In the rows, 128 means zero.
A state moves one step at a time under one of 6 hidden systems, and each row is a state written as 20 numbers. Each run below is a few steps of one system.
J420, path 1 (11 x 20):
[[101 137 110 118 138 156 137 138 154 154 194 166 151 178 162  97 152 141
  161 175]
 [120 169 149 101 119 123 133 137 142 168 183 125  85 175 144  91 151 175
  133 100]
 [184 137 155 115 128 124 107 117 138 147 102  91  80 126 136  89 160 191
   94  91]
 [173 122 128 177 114 106  74  85 114 121  83 133 121  92 123 114 153 155
   80 148]
 [101 138 111 168  97  81  62  92  92 133 117 141 134  96 106 156 145  84
  121 142]
 [ 75 114 113  87 138 114  80 136  93 147 132  89 145 124  96 166 133  71
  158 127]
 [106 100 140  79 179 165 130 159  89 149 127  97 167 162 110 113  99 116
  145 173]
 [136 161 191 132 147 158 179 149 101 150 137 134 136 166 121  91  90 130
  127 182]
 [164 189 190 153 105 128 179 129 152 138 119  99  92 143 152 126 127 103
  137 128]
 [184 130 122 162 123 114 128 115 189 115  94  77 116 129 184 144 153 108
  147 120]
 [150 107  71 170 151  98  84 107 163 125 124 153 162 131 187 122 148 131
  159 141]]
J586, path 2 (11 x 20):
[[117  95 115 171 118 100 133 151 109 143 173  81 112 145 103 143 107 204
  109  91]
 [ 91  90 135 140  86  69 175 172 112 142 142 104 126 136 126  88 130 157
  107  98]
 [ 96 106 139 144  90 123 191 186 135 131 150  73 145 171 131 110 144 101
  137 149]
 [117 126 142 155 131 154 156 169 135  96 171  72 105 207 149 137  94 134
  120 133]
 [135 134 163 129 134 125 154 177 119  72 123 106  88 166 144  93  92 161
   89  92]
 [168 121 148 124 108 136 182 174 120  78  74 102 128 143 105  87 143 124
   93 117]
 [175  99 102 150  97 172 181 131 127  94 108  95 132 165  86 145 114 114
   95 137]
 [126  84 107 126 108 163 173 110 121  86 137 144  99 140 111 151  59 147
   76 110]
 [ 94  87 142  97 125 164 191 156 117  85 117 162 137  86 116 111  98 150
   88 130]
 [131 121 138 131 138 189 186 171 116 117 142 139 174 119  71 124 133 154
  118 174]
 [155 149 130 155 134 171 178 128 127 145 181 147 124 145  72 152 104 190
  119 128]]
J187, path 3, 11 rows:
[[ 99 104  91  85 144 157 172 129 175 131 150 172 165 129 167 136 118 104
  178 139]
 [119 150 122 119 164 184 140 148 145 142 196 137 144 201 132 128 121 145
  157 164]
 [140 167 162 142 132 143 147 140 121 154 187 131  96 159 107 116 114 207
  113 108]
 [182 162 163 114 132 130 145 114 142 156 105 140 103  71 109 110 155 186
  111  92]
 [193 135 116 143 145 160  92  83 155 107  81 139 130  72 132 147 164 135
  114 141]
 [111  91  82 174 127 140  65 103 148  86 144 133 136  98 150 177 139 142
  110 145]
 [ 48  77 100 117 115 116 103 152 131 135 178 116 146  99 130 142 162 155
  129 126]
 [ 89 112 145  85 122 150 125 159  94 173 144  91 156 140  88  97 176 128
  130 169]
 [142 144 184 150  95 148 136 132  79 145 116  86 113 155  88 102 132 117
   82 183]
 [142 134 178 181  78  92 161 124 125 118  94  93  91 100 146 126 117 112
   91 119]
 [147 105 121 142 122  81 150 141 167 108  67 102 145  96 186 121 144  86
  150 108]]
J187, path 4 (11 x 20):
[[ 83 109 167 180  96  79 134 136 130 127 120 116 133  59 167 123 147 122
  110 153]
 [120 124 119 144 107  92 134 161 155 144 106  87 177 122 144 112 201  81
  168 148]
 [146 101  97 158 116 105 103 131 114 142 126  71 141 214 139  98 144 108
  130 158]
 [101 113 135 128  91  75 115 121  99 135 128 128  81 177 159  70 106 127
   88 108]
 [113 165 155  63 102 102 134 128 131 124  90 137  92 124 147  94 144  68
  130  88]
 [160 162 135  98 155 144 102 132 130  93  89  93 117 165 133 156 114  54
  155 110]
 [124 127 121 155 175 101  97 142  97  81 128 121 119 155 133 163  45 127
  134  88]
 [ 99 126 110 104 150  76 146 153 103 122 127 186 153 103 105 127  84 132
  152  71]
 [145 139  92  79 141 157 169 116 120 151 119 176 169 136  72 137 114  91
  166 127]
 [153 127 115 142 134 186 160  83 128 146 159 149 122 164 106 168  62 125
  124 164]
 [108 133 161 147 134 140 178 110 153 149 172 161 106  95 164 149  77 177
  128 127]]
J161, path 5:
[[153  87  93 127 136 118 146  91 128 188 146  95 110 180 140 146  66 146
  138 107]
 [136  75 111 114  99  96 140  84 136 156  83 151 116 101 172  73 129 145
   92 126]
 [127 131 113 135  81 155 125 119 172 103 123 153 134  83 135 122 220 128
  109 155]
 [ 89 131 104 122 131 187  91 138 148  82 184 109 115 147 123 194 139 119
  131 136]
 [ 91 108 149  87 168 128  91 156  84 101 131  98  97 151 129 124  75 152
   99 102]
 [157 145 181 117 136 113 125 147  77 155  86 110 133 116  83  70 145 152
  101 139]
 [156 170 144 168  97 139 142  94 117 186 136 124 144 126  81 153 150  94
  147 180]
 [ 86 113 119 157 116  98 127  90 137 144 147 128 124 119 170 183  80  74
  156 137]
 [ 90  87 121 131 147  69 116 166 141  91  95 132 153  88 193 104 127 121
  140 105]
 [147 143 106 141 145 130 114 189 143  98 134 132 175 157 121  85 199 152
  147 133]
 [151 168 101 127 130 158 121 121 134 140 183 132 108 226 115 131 127 133
  145 123]]
J161, path 6 (11 x 20):
[[143 116 109 129 127  92 150 172  93 105 100  85 135 173  79 129  97 105
  134  75]
 [161 118 112 124 100 109 182 133  98 130  83 140 153 179  94  85 110  81
  118 139]
 [142 158 129 156  74 130 187 110 140 101 110 178 124 143 138 116 118  68
  115 147]
 [135 141 126 160 111 135 169 135 170  48 113 143 115 111 159 171 103  87
  133 105]
 [151 106  99 146 159 132 147 170 138  37  98 131 147 122 120 151  93 138
  123  88]
 [161 129  90 129 134 126 146 156  98  87 112 169 148 159  62 108 108 155
  111  86]
 [155 160 115  95  87 135 186 110 117 137 124 168 108 155  62 123 116 107
  123  86]
 [138 121 137  89  97 160 213 104 147 127 101 140 112 108 119 154  89  79
  126 120]
 [113  90 139 144 126 157 199 143 141  80 107 156 152  74 139 147  86 125
  109 146]
 [104 122 123 178 116 120 173 179 125  68 152 155 151  94  96 144 119 174
  110 104]
 [127 123  97 135 101 109 174 172 119 117 154 104 127 155  62 149 123 151
  132  59]]
J346, path 7:
[[ 92  80  97 121  67 107 181 106 152 135 135 120 105  99 135 160 112 109
  115  88]
 [ 71  92 132 122 134 125 139 168 156 124 135  82 166  88 163 151 162 106
  165 150]
 [ 97 158 146 178 153 111  67 150 102 156 179 111 154 158 136 125 151 141
  153 179]
 [148 162 148 167 100  71 123 123  98 164 148 111  88 168 112  98 125 162
  109  95]
 [182 105 135 129  90 117 168 138 144 125  64  71 113 110 117 105 157 133
  101 101]
 [154 103 105 150 121 163  96 117 148  77  81 116 154 113 146 137 172  89
  110 182]
 [ 93 159 110 142 109 122  63 103 127  82 149 172 100 154 163 140 127  82
  122 133]
 [ 93 163 156  74 135  96 124 159 120 111 135 114  85 149 140 127 108 104
  144  56]
 [144 125 162  86 189 144 131 178  95 125  88  80 153 137 104 104 110 129
  136 132]
 [167 131 130 150 147 149 126 110  80 126 101 179 161 146  94  91  99 127
  100 190]
 [145 156 120 129  80 131 184  79 140 128 125 206 106 127 121 129 106  96
  120 119]]
J48, path 8 (11 x 20):
[[141 105  85 149  99 150 140 118 132  97 150 120  99 224 142 116 100 123
   97 131]
 [102 151 139 136  90 119 106 108 115  75 124 165  81 161 166 104 113  83
   88 131]
 [124 174 167 123 102 159 100 124 128  59  99 123  91  95 121 155 152  81
   93 131]
 [137 126 147 150 164 161 101 149 106  62 108  91 129 101  95 189  95 125
  112 127]
 [ 99 109 137 120 180  92 114 154  70 103 105 135 154 104 105 144  57 117
  136 104]
 [109 135 138  68 144 106 171 159 110 142  92 146 166  94  95 119 119  81
  168 107]
 [153 132 134 104 145 172 218 153 153 154 132 125 170 138 101 135 123 117
  170 150]
 [150 136 139 154 148 133 200 140 149 152 163 153 135 165 155 111  76 169
  148 128]
 [150 162 141 128 109  97 164 116 156 131 134 183  91 129 160  83 128 170
  121  76]
 [182 140  93 114  89 152 139 101 167 105 116 151  91 117 106 123 172 161
   99  80]
 [142  89  65 140 103 165 113  80 132 101 152 142  98 145 105 167 103 156
   83 115]]
J48, path 9 (11 x 20):
[[144 165 168 183 157 143 134 188 120  91 130  88 166 120  95 166 140 121
  150 151]
 [150 139 141 167 174  72 134 166 105 126 118  91 144 149 118 138  71 141
  160  83]
 [155 131 106  80 148  81 145 147 132 131  79 141 143 148 138  89 120  95
  169  69]
 [166 150  84  86 132 174 166 124 163 123 123 165 154 172 115 125 146  89
  168 128]
 [136 164 122 136 138 177 154 102 152 133 185 163 103 184 141 158  81 129
  145 138]
 [126 171 177 105 137 134 119  95 134 126 139 153  58 125 170 117  87 156
  103  98]
 [164 149 148  90 139 164  98 103 127 104  85 156  97  76 113 111 151 166
   81 110]
 [154 106  94 145 137 161 103  92 104 118 118 158 147  86  61 171 117 160
  102 136]
 [ 82  78 108 122 121 102 137  88 103 166 142 144 132  79 113 174  69 126
  128 121]
 [ 69  78 145  69 113 129 169 139 142 165 121 120 135  69 157 114 135 124
  131 133]
 [108 104 146 128 128 168 172 178 140 133 155 120 172 110 121  97 174 173
  122 177]]
J586, path 10:
[[147  97 148  84 130 123 133 130  91 185  93  95 125 110  91  78 139 172
   98 123]
 [141 114 142 173  78 120 166  97 104 185 121 110 140 132 104 121 131 108
  107 187]
 [103 125 136 196 105 116 169 114 145 119 164 129 118 114 154 186  75 109
  135 136]
 [ 98 108 126 136 173 109 146 184 153  75 137 142 149 107 179 131  94 155
  151  96]
 [139 136 107 113 160 125 126 191 121 104 125 144 175 172 117  65 166 151
  146 121]
 [164 176 116 104  93 155 140 121 124 154 148 124 105 201  75 112 161 116
  129 118]
 [143 130 149  92  87 158 159  79 155 158 129  95  53 130 143 149 113 123
  103 103]
 [125  76 150 141 121 147 136 114 155 105  90 107 111  76 192 118 124 143
   82 161]
 [121 113 119 200 125 132 102 154 111  56 120 153 173 109 117 129 146 130
   98 178]
 [118 153 100 148 130 123 113 158  99  86 156 148 146 124  48 179 120 132
  137  82]
 [124 102 105  60 144 122 152 143 119 174 138 106 123 121  84 140 109 160
  148  63]]
J346, path 11, 11 rows:
[[184 167  95 149 144 109 140 151 164 118 135 130 137 143 101 151 148 149
  172  58]
 [170  82  52 120 145 155 127 145 144 101 134 102 147 180 103 134 139 162
  132  99]
 [ 97  78  83 111 106 166 130 144 128  84 153 157 134 161 131  90 145 160
   80 146]
 [ 70 149 166 102  94 180 147 151 135  97 171 155  96 110 128 117 157 148
   90 140]
 [114 167 199 141 152 168 132 150 127 104 154 100  96  91 119 175 108 158
  115 128]
 [147 130 147 189 171 106 112 141  99  98 116 127 138  87 104 171  74 174
  119 110]
 [139 117  84 163 118  79 130 136  98 110 109 170 168  94  67 141 126 133
  132  93]
 [118 115  70 128  81 132 164 142 127 123 145 121 157 146  62 165 156  84
  146 116]
 [ 86  93 105 146 104 153 169 161 141 113 178  87 142 189 143 147 120 102
  135 159]
 [ 87 129 160 171 130 115 156 183 142 103 172 129 135 158 182  88 128 156
  124 156]
 [156 194 180 167 136 122 134 169 141 116 142 133 123 126 127  97 172 178
  130 121]]
J420, path 12:
[[ 90 104 116 130 135 110 178 171 109 142 138 117 187 128  94 156 102  89
  175 136]
 [114 113 126  84 128 151 219 171 143 142 134 126 163 164 124 102 116 100
  159 140]
 [137 127 145 108 109 172 205 144 173 113 140 135 112 170 173  84 126 131
  117 147]
 [138 147 152 154 104 136 151 124 186  98 145 133  80 136 202 105 144 161
  104 117]
 [143 139 114 167 122  96  86 131 172  89 131 130 102 103 172 131 166 175
  119  81]
 [141 113  65 152 136  81  61 128 125  97 118 151 143 113 113 130 157 161
  126  77]
 [113 103  73 102 125 100  82 112  78 120 116 177 143 130  72 119 116 129
  113  97]
 [ 87 115 132  57 120 152 118 113  72 127 116 154 114 117  74 130  94 103
   98 123]
 [ 97 124 180  92 135 195 146 130  98 111 126 107 108 106  98 158  83 112
   95 157]
 [122 129 185 175 144 161 170 154 126 104 140  86 130 107 124 173  83 135
  121 166]
 [141 134 149 197 130 101 194 170 154 118 131 100 160 117 138 158 107 122
  166 127]]

Which system made each of these runs?
path 13:
[[127 130  98 172  77 156 130  90 182 128 172 140 113 115 152 162 174 137
  119 158]
 [ 94 125 122 149 115 115  99 129 175 111 173  92  85 117 179 169 144 156
  130  86]]

J346
path 14, 2 rows:
[[127 185 149 148 134 111 156 144 130 185 192 129 124 157 100 145 126 153
  172 106]
 [180 131 144 101 129 116 150 108 144 180 114  87  83 161 148  95 117 162
  124  88]]

J48
path 15:
[[152 154 176  83 138 157 146 110 126 126  90 173 101 129 165  63 118 122
   99 149]
 [153 202 150 152 119 154 122 123 162  62 119 159 100 123 146 155 145  93
  128 122]]

J187
path 16:
[[174 145 137 181 125  87 104 121  96 165  97  98 152 168 118  90 151 103
  135 168]
 [143 126 113 179  75  61 108  83 114 143 113 130  98 155 152 109 120 102
  104 113]]

J187
path 17:
[[152 136  60 130 139 106  63 124 107 117 124 159 160 176 100 110 162 115
  143 123]
 [119 156 103 117 104 122 101  82 116 166 150 124 119 170 109 170 124  52
  160 135]]

J48
path 18:
[[103 114 171 151 154 100 146 147 145 149 138  81 124 133 206 127  86 127
  153 144]
 [153 170 154 141 168 105 137 178 163 114 111 133 168 113 164  97 173 128
  177 127]]

J420
path 19:
[[ 61  74 104  69 143 148 117 130 110 141 146 111 150 148 141 143 100  82
  147 156]
 [ 84 135 177  81 177 174 150 173 115 135 159 130 145 143 140 103 103 140
  141 165]]

J420
path 20, 2 rows:
[[130  96 108  73 100 114 158  80 132 206 127 123  97 116 115 132 108 139
  129  81]
 [110  70 119  82  98 151 167 103 153 160 102 135 136  73 149 110 153 124
  112 162]]

J161
path 21 (2 x 20):
[[126  90  73 102 138 152 105  90  91 163 152 140 132 186  94 127  91 140
  118 145]
 [ 89 123 150 102  98 126 132  75 102 174 128 167 108 131 153 103 103  83
  113 175]]

J48
path 22:
[[168  63 107 135 123 125 171 102 162 181 106  75 133 106 143 149 120 152
  136 126]
 [110  52  70 159  98 127 127 100 140 131 136 158 152 108 147 117 140 160
   93 165]]

J161
path 23, 2 rows:
[[156  89 133 160 155 118 124 147 132  98  98 108 135  64 123 134 120 203
   94 104]
 [141  84  79 170 105  95 141 147 104 124 119 149 180 126  75  99 153 160
  110 131]]

J586
path 24 (2 x 20):
[[110 143  92 136 102 149 127 141 145  86 161 207 146 153 133  91 172 137
  116 148]
 [113 177 146  93 107 176 149 143 159 109 184 129  77 151 115 146 146 147
  123  94]]

J346
path 25 (2 x 20):
[[166 136 168 165 119 103 142 113 131 142 123 104  73 107 141 123 107 198
   92  89]
 [173  99 116 144 126 113 115 125 145 104  63 111 139  49 116 141 161 152
  110 103]]

J346
path 26:
[[114 159 162 108 104 174 126 114 145  70 119 120  72 119 154 160 118  78
  102 131]
 [123 138 167 128 168 176  98 151 115  48 115 120 113 104 130 155  99 141
   91 136]]

J48
path 27:
[[117 136 178 180  98  83 155 138  93 173 150 107 111 145 124  90 113 162
  103 140]
 [122 141 160 185  86  79 197 162 144 127 128  91 128 125 148 135 128 104
  141 113]]

J586
path 28, 2 rows:
[[ 88 132 130 171  93  54  87 129  92 145 139  98 120  95  96 167 141 119
  129  94]
 [101  98 105 105 118  82 110 153 110 146 103  73 160 138 115 128 161  67
  162 117]]

J161
path 29, 2 rows:
[[183 157 102 177 106 117 190 135 138 138 140 140 149 143  70 148 131 144
  149  95]
 [144  93  75 111 102 128 188 107 178 149 156 138 108 148 142 142 108 157
  139  72]]

J586
